0: [4 7 1 4 6 5 6 5 3 4 6]
1: [5 2 5 6 4 4 2 2 5 6 7]
2: [5 3 2 2 3 7 6 5 5 6 5]
3: [4 6 7 7 5 3 4 3 4 1 4]
4: [4 5 8 7 5 4 4 4 6 2 5]
5: [4 5 1 3 4 5 4 6 4 6 5]
6: [5 4 0 2 4 7 6 4 3 7 5]
7: [1 6 6 5 3 2 4 2 2 2 5]
8: [4 7 7 7 4 2 3 4 4 0 4]
9: [4 6 4 6 7 4 5 5 5 5 6]
10: [5 4 3 3 5 7 6 6 6 8 4]
11: [9 3 6 4 2 6 4 6 7 3 0]
12: [2 5 6 5 5 4 4 2 3 3 4]
13: [3 5 3 3 3 5 4 5 3 4 4]
14: [4 3 3 6 4 4 2 4 4 4 5]
15: [3 4 7 5 5 4 4 1 4 3 4]
16: [5 2 3 4 3 5 3 6 4 6 5]
17: [5 3 6 7 2 5 3 4 5 2 4]
18: [5 3 2 2 3 7 6 5 5 7 5]
19: [7 2 6 5 6 5 3 6 6 6 2]
20: [6 7 7 6 5 3 4 7 5 2 4]

[9 3 6 5 2 6 4 6 7 3 0] -> 11 19 17 20 16
[6 2 4 6 6 4 3 7 6 7 2] -> 19 16 10 14 9
[5 4 0 3 4 7 6 4 3 7 5] -> 6 18 2 5 10
[9 4 5 4 1 7 5 7 6 3 0] -> 11 19 17 2 16
[4 5 3 4 3 4 4 5 4 4 5] -> 13 5 14 16 0
[3 7 4 5 7 1 4 5 4 5 7] -> 9 0 12 14 5
[3 6 5 5 8 2 4 5 4 6 8] -> 9 0 12 14 1
[7 2 6 5 6 5 4 6 6 7 1] -> 19 10 11 16 14
[6 4 6 4 6 7 6 5 6 6 5] -> 10 19 9 2 18
[5 3 5 6 2 5 3 5 5 3 3] -> 17 14 16 13 4
[4 2 5 6 4 3 1 2 5 6 7] -> 1 14 16 15 17
